(in the rows, 128 means zero)
Each named turn below is shown by a few rows before and after it. Which turns, in which order, take the first row of each later pair to the second? The first pair is answered.
turn sof:
[ 96 124 134 144  81 124 126 133 149 123 130 150 159 150]  ->  [105 126 158 104 105 135 116 129 151  88 135 114 127 155]
[ 88 129 142 158 111 141 137 105 159  97 121 114 142 166]  ->  [104 147 168 124  97 148 139 103 138  90 108 114 111 135]
[184 141 155 102 102 120 142 125  83 181 124 131  97  90]  ->  [141 100 108 152 145  96 135 119 150 198 157 142 161 159]
turn gosuv:
[157 139  97 141 143 124 136 108 107 114 123 114 140 108]  ->  [156 128 104 122 151 126 131 115 112 114 125 106 129 115]
[136 104  77 141 145 132 126 119 102 180 171 163 174 140]  ->  [110  87  92 116 169 135 119 105 132 135 179 118 149 185]
[123  99 145  91 127 109  99 143 131 140 132 130 148 144]  ->  [ 97 128 137 138 105 113 114 125 164 100 135 124 155 146]
turn valeg:
[113 125 152 132  85 123 115 109 155 103 120 137 107 135]  ->  [121  93 148  93 113 126 104 120 137 128 123 132 108 145]
[ 98 149 109 174  99 113 149 128 140  94 125 123 127 120]  ->  [ 91  98 123 120 149 105 121 139 151 108 132 109 128 167]
[113 133 132 148  96 139 111 128 119  91 142 134 144 113]  ->  [100 104 146 121 122 128  99 128 128  97 143 125 145 149]
Now pairs of rows:
Between the rows of a pair lie 2 to 3 turns.
[102 125  81 173 127 132 168 125 106 102 195 151 144 153]  ->  [141 141 131  90 124 147 154 129  51  95 164 146  96 120]	gosuv then gosuv then sof
[138 120 163 124  96 160 151 131  94 161 112 168 150 129]  ->  [139  94 148  85 144 152 133 136  99 166 128 140 147 151]	valeg then sof then valeg
[147 161 119 166  94 137 129 137  91 165 137 168 146  93]  ->  [137 125 189  79 110 145 104 134  85 137 115 133  92 132]	valeg then valeg then sof
[128 128 166  99 155 122 104 121 148  95 138 115  95 143]  ->  [104 112 158 120 145 113 109 111 158 102 139 132 121 168]	gosuv then valeg
[126 132 100 176 108  94 151 111 143 150 127 173 133 109]  ->  [127 137 130 157  82 104 142 107 130 141 110 174 121 111]	valeg then sof then sof
[112 146 101 158 167 123 110 126 113 187 164 140 134 122]  ->  [118 183 129 149 131 136 119 107  96 153 146 134 107  89]	valeg then sof then sof
[103 130 189  94  98 139 107 111 135  65  99  87 110 141]  ->  [ 79 108 118 183 114 119 123 119 180 118 136 118 184 172]	gosuv then sof
[132 115 126  73 169 125 119 129 131 107 140  99 108 134]  ->  [162 156 113 105 130 122 136 130 105 135 131 129 108  73]	valeg then valeg then gosuv
[ 97 120 119 182 135 115 146  89 162  98 145 112 135 150]  ->  [164 151 132 138  97 134 144 106  91 125 116 130  98  72]	sof then gosuv
[103 153 136  99 142 142 154 104 141  66 140 105  92 144]  ->  [ 81 131 106 149 144 127 151 111 168  98 159 132 141 170]	sof then sof
[140 151 117 157 111 138 145 126 123 130 136 144 142 111]  ->  [149 122 150  86 129 138 126 136 100 137 125 134 123 126]	valeg then valeg then sof
[147 142 117  99 149 136 130 137 116 119 133 109  87 108]  ->  [131 108 108 101 168 119 123 142 119 144 137 119 114 141]	sof then gosuv
[144 105 147  59 156 131 122 134 109 142 109 118 110 127]  ->  [121  79 122  88 171 126 121 134 134 153 128 128 142 163]	sof then sof
[169 145  97 110 152 133 133 141 100 169 148 121 129  91]  ->  [158 164 123 129 101 149 143 124  99 138 129 128 120  68]	gosuv then sof
[153 116 122 103 108 132 120 148  78 213 108 182 147  94]  ->  [ 90 150 185 143  46 153 133 101 138  99  82 160 114 125]	gosuv then sof then valeg
[107  76 191  57 123 134  98 122 114 146 116 149 122 201]  ->  [ 75  97 161 149  78 131 123 108 161 127 125 163 157 211]	sof then sof then gosuv
[147 139 126  92 150 131 135 140 103 125 135 112 114 110]  ->  [142 121  95 109 152 123 121 146 109 154 139 129 143 121]	valeg then sof then gosuv
[ 88 142 123 214  84 120 126 112 157 125 129 169 170 147]  ->  [105 116 193  66 144 137 100 122 128  79 113 101  84 163]	valeg then gosuv then sof
[ 82 112 108 184  92 134 120  99 141 123  97 153 167 161]  ->  [112 148 136 153  52 150 122  97 104 109  72 156 126 110]	sof then sof
[125 103 138 100 127 121 122 146 108 170 113 155 142 135]  ->  [103 134 125 159  94 120 135 124 139 134 113 159 150 122]	gosuv then gosuv
[127 165 148 134 129 144 154 119 158  46 111 106 109 136]  ->  [162 149 139  80 156 141 146 129 113  71 117 101  95 112]	gosuv then sof then sof
[171  96 148  64 129 130 111 139  69 182  98 159 122  94]  ->  [175 169 119 123  97 143 132 124  78 142 103 147 119  41]	sof then sof then valeg
[125 166 123 175 101 137 127 120 125  96 128 135 134 119]  ->  [119 143 116 180 102 130 118 124 121 120 120 159 162 130]	valeg then gosuv
[148 181 140 126  89 136 167  92 126  54 118  88  87  80]  ->  [162 125  90 182  66 115 155 113 106 180 125 179 167  82]	gosuv then gosuv then sof
[163 163 158 106  93 152 132 125  91 126 112 137  89  80]  ->  [104 169 155 168  64 141 126 104 147  96 108 135 115 121]	valeg then valeg then gosuv
[122  88 134 108 126 123 112 143 120 154 115 159 148 146]  ->  [114  88 107 115 162 123 122 143 145 122 129 131 144 160]	valeg then sof
[129 112 104 130 126 123 118 144 106 184 136 168 156 105]  ->  [149 149  93 119 138 134 127 142  95 163 136 137 129  72]	sof then valeg
[101 142 143 168  80 145 129 116 108 128 112 162 136 100]  ->  [ 78 122 184 121  98 143 113 108 121  97 116 137 117 144]	valeg then sof
[142 164 117 130 125 135 150 127 123 112 134 116 121 108]  ->  [131 158 135 141  90 131 146 124 124 107 120 128 122 108]	valeg then sof
[136 193 108 163 134 133 144 102 156  77 155  89 105 116]  ->  [177 182 142 134  80 139 132 108  93 125 118 140  97  75]	valeg then sof
[110 132 171  94 112 136 118 116 141  77 127 115  96 152]  ->  [153 115 156  74 113 130 115 143  89 150 119 153 101 115]	gosuv then gosuv
